The rows below fall into families. The same turns and mirrors carry the whole set onto itself and the rows of a family onto each other. For each named row, which other rows are in its family? Write them in the order they are listed.
These 30 rows form 5 families of 6 rows each.
z_713: [+0.88,+1.58,+0.84,-0.20,+3.79,+0.82,+1.52,+1.93,-1.10,-0.52,-1.85,-0.28,-1.29,+1.91,-1.25,+0.14,+0.06,-1.46]
z_974: [+2.10,+2.68,-0.32,-0.10,+0.25,+0.80,+1.87,+2.84,+0.66,-1.75,-2.65,-0.33,-0.60,+0.08,+0.31,+0.75,+0.90,+0.15]
z_80: [-1.02,+1.30,-0.51,-0.74,+4.21,+1.44,+1.48,+1.77,-0.30,-0.43,-2.16,-0.53,-1.59,+1.40,-0.99,-0.19,+0.17,-1.77]
z_692: [-0.68,-0.19,-1.08,+0.14,-2.65,-0.79,-2.19,-0.47,+2.37,+0.97,-0.46,+0.18,+0.09,-3.03,-0.51,-0.05,-0.63,-0.45]
z_477: [-2.70,-2.16,-0.12,-1.30,+0.74,-0.84,-2.58,-0.26,+0.40,-0.68,+1.36,+1.28,-1.83,-1.14,-0.54,-0.22,-1.47,-0.71]
z_433: [-1.35,-0.53,-0.62,+2.33,-1.97,+1.13,-0.06,-2.58,-0.28,+1.48,-2.07,+1.12,+0.22,-1.14,-0.81,+0.55,+0.50,+0.10]
z_374: [-2.47,+0.64,-2.22,-0.86,+0.80,+1.56,+1.54,+2.57,-1.17,-1.01,-3.46,+1.74,-0.96,+0.09,-1.94,+0.47,-0.39,+0.29]
z_384: [+0.22,+3.04,-0.55,-0.42,+0.60,+2.09,+1.71,+1.91,-0.20,+0.60,-2.91,-0.54,-0.30,+0.70,-1.41,+2.78,+0.60,-0.03]
z_724: [-1.23,-0.27,+0.07,-1.00,-2.61,-0.20,-2.34,-0.26,+0.64,+0.48,+0.81,+0.99,-0.54,-1.66,-0.92,+2.85,-0.93,+0.81]
z_876: [-0.24,+0.03,+0.70,+2.37,+0.71,+1.05,+0.00,-3.26,+0.37,+1.89,-1.09,-0.65,-0.19,-0.08,-0.10,+0.06,+0.90,-1.45]
z_975: [+0.35,+0.46,+0.20,+0.23,-0.38,-0.81,-2.21,-1.04,+2.96,+1.39,+0.47,-1.44,-0.28,-2.14,+0.14,-0.32,-0.28,-1.88]
z_84: [-3.10,-2.42,-0.94,+0.06,-0.64,-0.19,-2.86,-1.04,+0.13,-0.46,+0.38,+0.95,-1.13,-0.92,-1.06,-0.27,-2.02,-0.83]
z_264: [-0.84,-0.07,+0.04,+0.44,-2.76,+0.53,-2.63,-1.41,+0.75,+1.03,+0.27,-0.29,+0.09,-0.96,-1.01,+2.76,-1.19,-0.01]
z_321: [-1.30,+0.00,-1.17,-0.49,+1.54,+0.65,+1.47,+2.82,-2.11,-1.59,-2.99,+2.36,-1.17,+0.65,-2.10,-0.46,-0.76,+0.03]
z_590: [-1.46,-1.34,-0.99,-0.04,-0.18,-1.23,-2.36,-0.55,+2.24,+0.24,+0.06,+0.04,-0.80,-2.61,-0.21,-2.02,-0.97,-1.70]
z_772: [+0.33,+1.01,-1.84,-0.83,+3.31,-0.12,+0.17,+3.31,-0.03,-1.73,-0.65,-0.32,-1.44,+2.15,-1.42,-1.17,-0.98,-0.80]
z_111: [+2.26,+3.03,-1.23,-0.57,+0.73,+0.60,+0.42,+3.03,+0.45,-0.36,-0.93,-1.06,-0.33,+1.91,-1.54,+1.75,-0.32,+0.29]
z_801: [-0.13,+1.12,-3.09,-0.88,-0.32,+0.27,+0.25,+3.83,-0.51,-1.76,-1.78,+1.28,-0.58,+1.02,-2.21,+0.39,-1.15,+1.24]
z_986: [-0.76,-0.57,+1.04,+0.33,+1.20,+0.10,-2.75,-1.94,+1.14,+0.79,+1.46,-1.62,-1.05,+0.22,-0.23,+0.75,-1.19,-2.24]
z_192: [-2.35,-1.88,-0.64,+2.12,+0.88,+0.62,-0.27,-2.67,-0.37,+0.60,-1.57,+1.07,-0.76,-0.63,-0.45,-1.76,+0.12,-1.19]
z_38: [-0.06,+0.22,+1.72,-0.88,+0.99,-0.38,-2.39,-1.08,+1.35,+0.88,+2.14,-1.11,-1.29,-0.37,+0.06,+1.86,-0.53,-1.33]
z_340: [+0.99,+1.31,-0.50,-0.28,+2.56,+0.23,+1.74,+2.88,+0.44,-2.59,-2.23,-0.15,-1.50,+0.40,+0.43,-1.43,+0.49,-0.84]
z_467: [-1.05,-0.88,-1.50,-0.18,-1.51,-1.00,-2.65,-1.28,+1.72,+0.58,-2.19,+1.84,+0.36,-1.30,-0.56,+2.23,-1.09,+0.40]
z_170: [-1.74,-1.96,-0.99,-0.37,+2.11,-1.61,-2.81,-1.58,+1.83,-0.05,-1.35,+1.20,-0.82,-0.52,-0.02,-0.21,-1.42,-1.37]
z_585: [+0.00,-0.13,-0.44,+0.12,-1.57,+0.39,+1.10,+1.90,-2.86,-1.52,+0.22,+1.17,-1.12,+0.76,-1.58,-1.66,-0.14,+1.84]
z_528: [+1.09,+2.45,+0.00,-0.12,-0.18,+1.45,+1.71,+2.34,-1.42,-0.03,-2.87,+0.84,-0.17,+0.88,-1.98,+2.44,+0.16,+0.60]
z_318: [+0.95,+0.25,+0.82,+0.25,+1.34,+0.26,+1.04,+1.28,-2.25,-1.23,+1.24,-0.51,-1.72,+1.77,-0.83,-2.43,+0.15,+0.13]
z_254: [+0.67,+0.29,+0.33,-0.02,+1.12,-0.94,-2.62,-2.15,+2.60,+1.45,-1.08,-0.51,+0.01,-0.13,+0.33,+2.29,-0.55,-1.26]
z_406: [+0.26,+1.09,-1.63,-0.32,-0.07,+0.42,+1.73,+3.37,-0.04,-2.86,-3.16,+1.30,-1.06,-0.47,-0.13,-0.67,+0.26,+0.60]
z_735: [+2.07,+1.72,+0.99,+0.43,-1.32,+0.82,+1.22,+1.33,-2.06,-0.26,+0.74,-0.73,-0.70,+1.32,-1.09,-0.04,+0.55,+1.32]

The rest of the family of z_111: z_772, z_801, z_467, z_170, z_254
The rest of the family of z_477: z_80, z_374, z_384, z_724, z_38
The rest of the family of z_876: z_433, z_192, z_585, z_318, z_735
The rest of the family of z_986: z_713, z_84, z_264, z_321, z_528

